In the data rows, 128 means zero.
Some points:
[121 180  22 142 134  48  88 132  65 187 192 128  90 167 206  67]
[ 92 134 218  27 136 189 165  82 101  72  89 175 128  85  95 174]
[143 123 111 189  99 127 104 175 115 199 127  49 107 200 176  77]
[111 144 131 175  62 161 100 111 149 191 124  75 132 104  89 109]
[123 129 185  27 158 140 100 134 126  33  33 130 166  78  51 176]
[ 56 171  37 164 143 103  50 109 126 174 146 133  74 126 217  81]
[135  67 190 101 139 121 146  79 122  82 134 177 116 142  56 158]
[ 94 166   1 173 154  61  63 127  88 168 192 147  84 163 215  85]
[179  80 135 106 140  79 173 129 116  79 158 177 156 163 100 180]
[123 138 158 169  90 161 101 154 132 200  93  41 102 157 205  82]
[146  43 180 125 136 104 160  81 134  94 165 190 108 159  76 164]
[107 119 128 184  72 177  87 126 153 187 112  61 109 135 148  98]
[161 218 122 159 154  84 163 197 105 180 139  89 146 156 139  77]
[157 211 145 163 120  75 141 175  96 232 145  73 136 162 104  84]
[104 168   0 175 150  44  80 160  99 170 194 137 100 173 194  67]
[150  89  55 208  71 179 130 121 127 142 180  89 152 140  92 114]
[161  71 189 116 148 104 130  79 177  95 117 167 145 113 105 212]
[ 90 114 177  46 146 137  85 121 148  45  38 157 157  67  56 179]
[125 139 155 164  87 178 107 143 136 194  96  42 109 143 182  82]
[ 65  79 148  58 171 160 118 123 173  60  68 211 147  64 127 187]
[ 76  55 188 111 138 144 138  61 187  73 121 206  88 101 100 151]
[107 103  89 205  67 208  91  93 169 143 133  88 135  86  99 130]
[200 108 160  72 161  87 134 138 117  52  97 124 174 135  70 187]
[ 71 177  70 138 118 100  59 102 115 186 147 123  80 110 193  82]
[247  76 110 120 191  66 189 155 146  49 154 156 179 158 134 201]
[ 87 119 174  60 174 178 114  99 127  34  57 157 134  76  65 186]
[207  97 132  95 188  94 155 148 131  27 107 145 178 129  95 191]
[139 208  90 157 155  82 132 169  95 187 151 102 124 145 155  73]
[103 124  99 191 107 167  80 162 165 163  95  63 101 147 199  84]
[168 116  59 189  76 160 144 154 119 129 168  79 156 147 124  95]
[ 77 196  73 131 112  69  56 113 108 195 148 123  83 125 208  74]
[103 189 172 107 153 160 160 130 118 142 105 127 121  97 130 122]
[112 105  86 198  65 203 103 102 163 148 143  86 138  98 103 122]
[171 195 163 115 128  97 178 158  69 185 151 105 139 160 110 105]
[104 138 217  25 169 178  90  97 116  34  23 123 156  60  29 175]
[160 138 107 182 132 142 130 188 110 174 126  53 120 190 200  74]
[119 113 192  44 125 164 206  88  69 100 144 188 128 135 107 172]
[ 65  79 216  76 117 171 146  51 140 103 118 198  92  97  87 172]
[136 147 148  89 158 148 199 130  73 107 150 163 135 142 125 135]
[163 236 138 154 162  95 163 190 101 198 135  80 148 149 141  69]
[149 154 102 196 133 112 126 188 113 188 132  60 121 186 162  76]
[101 227 167 152 113 104 110 158 144 220  96  77 125 111 125  90]
[143  81 170  84 154 122 161 106 132  52 128 177 122 127  84 150]
[145 200  69 149 120  41 116 172  83 198 175 110 122 168 170  71]
[119  48  69  81 172  99 169 180 149  59 134 236 164 122 153 175]
[ 68 157  41 167 129 124  63 106 131 164 153 127  83 110 184  92]
[199  96 124  92 163  98 203 141 109  49 156 178 163 154 134 185]
[121 138 222  29 164 171  93 100 120  41  18 116 162  63  27 183]
[128  69 114  57 176 127 176 161 133  67 120 214 166 115 145 178]
[119 168 102 183  96 138 114 147 153 167 128  88 142 115 116  95]
[170  81 125  94 133  90 179 130 116  85 167 185 149 161 105 183]
[ 99  96 141  67  95 154 143 132 172 126 104 176 152  78 148 159]
[125 246 204 129 125 121 133 154 124 222  94  76 135 104 128  87]
[110 224 166 147 102  87 111 162 137 221  98  83 131 122 115  79]
[173 192  99 177 134  87 147 214 113 178 139  73 139 180 173  72]
[ 87  98 202  67 151 188 182  70 125  67 116 199 102  89 111 163]
[117 143 142 175 117 200 103 139 153 170  91  54 105 124 204  95]
[ 76  60 243  94 120 166 135  32 176 101 106 189  76  88  85 168]
[142  86 166 111 182 141 141  90 185  68 107 176 138  89 123 211]
[171 108 102 177  48 171 144 121 104 170 171  65 153 142  91 109]
[121 141 144 170  79 153  98 164 142 185  99  51 105 154 199  76]
[132  54 204 104 125 119 161  73 130 103 151 183 104 146  65 161]
[154 199 100 182 131  85 131 183 118 187 148  86 147 158 122  85]
[ 83 181  89 135 118 102  67 119 108 189 141 111  80 130 211  76]
[107 140 202  32 130 161 139 105 109  58  74 162 145  85  73 170]
[121  66 186 114 162 137 142  69 179  74 116 178 113 102 108 185]
[139 106 176  67 184 151 139 112 112  33  83 147 146 105  55 158]
[121 181  11 151 170  69 100 141  68 162 194 132  94 164 219  67]
[ 61 192  29 140 149  89  59 125 124 147 142 140  75 108 238  73]
[152  98  86 144  57 127 154 135 103 132 181 126 148 164  84 128]
[113  72 105  83 157 130 183 134 111  73 154 226 143 142 128 171]
[161  69 189  81 146 126 178  86 102  83 146 170 122 150  69 153]
[151  97  82 183  39 163 128 121 125 160 172  83 148 138  80 118]
[ 92 114 184  42 183 179 123 120 154  43  44 171 153  51 101 186]
[214  64 116 139 187  76 160 124 150  61 153 163 163 156 117 210]
[111 196 120 170 113 118 111 161 154 185 114  85 131 113 131  90]
Along one direction, these points spread out more than along any other. How many in every 100 of the points above lie lower along it than each point below? Round to a whole number. More than half of the points above lie lower than the first one.
[154 159 109 185 100  81 116 198 115 206 140  63 126 188 149  74] -> 93
[165 165  62 192 112  98 144 184 118 166 166  92 152 160 111  85] -> 74
[ 99 125 144 175  76 151  69 141 143 205  97  57  93 158 192  88] -> 78
[ 76 159  29 164 110 107  56 122 146 154 148 121  93 116 188  91] -> 76
[145  89 182  73 113 117 202 104  89  82 156 187 122 154  99 152] -> 34
[140 114 132  66 194 145 113 136 103  13  70 136 162 109  31 175] -> 16
[ 92 169  48 151 115 118  89 127 128 153 155 122 104 112 195  80] -> 71
[154  87 181  83 171 136 166  99 109  44 122 166 127 129  81 156] -> 17
[120 115 101 182  30 179  99 114 162 162 138  80 143 104  91 120] -> 51
[ 94 171  68 140  89 109  75 114 121 168 151 118 104 117 185  88] -> 70
[153  92  47 205  83 179 133 132 130 142 171  80 148 138 100 113] -> 58
[133  64 109  55 169 118 187 162 133  78 133 230 170 119 160 176] -> 33
[140  60 188 107 168 144 190  79 127  73 157 193 106 140  96 145] -> 22
[137 130 122 157  54 200 127 100 130 160 143  71 140  95 109 117] -> 50
[123 129   1 185  99  84  87 142 112 151 189 117 118 163 161  87] -> 87
[ 77  56 221 101 125 161 137  37 172 102 124 195  77  99  81 162] -> 17
[139 171 140 154  57 147 125 135 136 184 129  72 147 107 107 101] -> 58
[120 107 110 175  37 191 108  93 144 170 150  85 143 105  86 124] -> 50
[144 106  89 210 106 147 104 165 124 170 136  56 111 180 174  89] -> 80
[171 228 142 153 126  65 159 199  91 220 142  69 148 165 123  68] -> 88
[108 202 139 170 142 130 110 160 144 199 104  80 123 126 152  89] -> 70
[106 158   0 172 142  31  66 151  91 165 203 146  89 182 210  72] -> 100
[110 123 127 188  79 139  71 160 151 196  97  51  94 166 189  79] -> 86
[125 239 185 125 111 100 129 167 128 220 101  76 133 115 129  81] -> 64
[228  84 142 101 150  63 188 136 115  75 160 159 171 168 117 191] -> 43
[115 135 184  36 201 178 102 113 126  13  23 132 159  52  61 181] -> 3
[135 127 194  55 197 174 108 100 146  29  39 127 155  61  66 192] -> 3
[167 112  72 159  80 159 166 145 110 110 175 108 153 142 108 112] -> 50
[165  70 183 111 147 104 135  86 178  97 122 162 138 114  97 210] -> 28
[132  61 188 104 153 135 175  74 135  70 150 195 102 134  98 152] -> 21
[128 114 124  82 143 158 194 125  95  69 160 189 130 139 121 156] -> 41
[ 75  57 209 114 154 171 140  49 191  82 111 202  90  87  94 166] -> 13
[ 79  77  93 129 108 165 127 134 186 100 115 174 141  81 141 149] -> 45
[101 138 136 184  79 133  74 162 157 200  96  57  94 154 192  83] -> 86
[236  77 155 109 165  75 176 123 136  73 140 148 171 150 113 208] -> 34
[114  80 156  75 180 146 154 117 179  70  90 209 160  77 165 196] -> 17
[112 171  25 144 133  59  78 124  71 190 199 129  86 159 199  70] -> 97
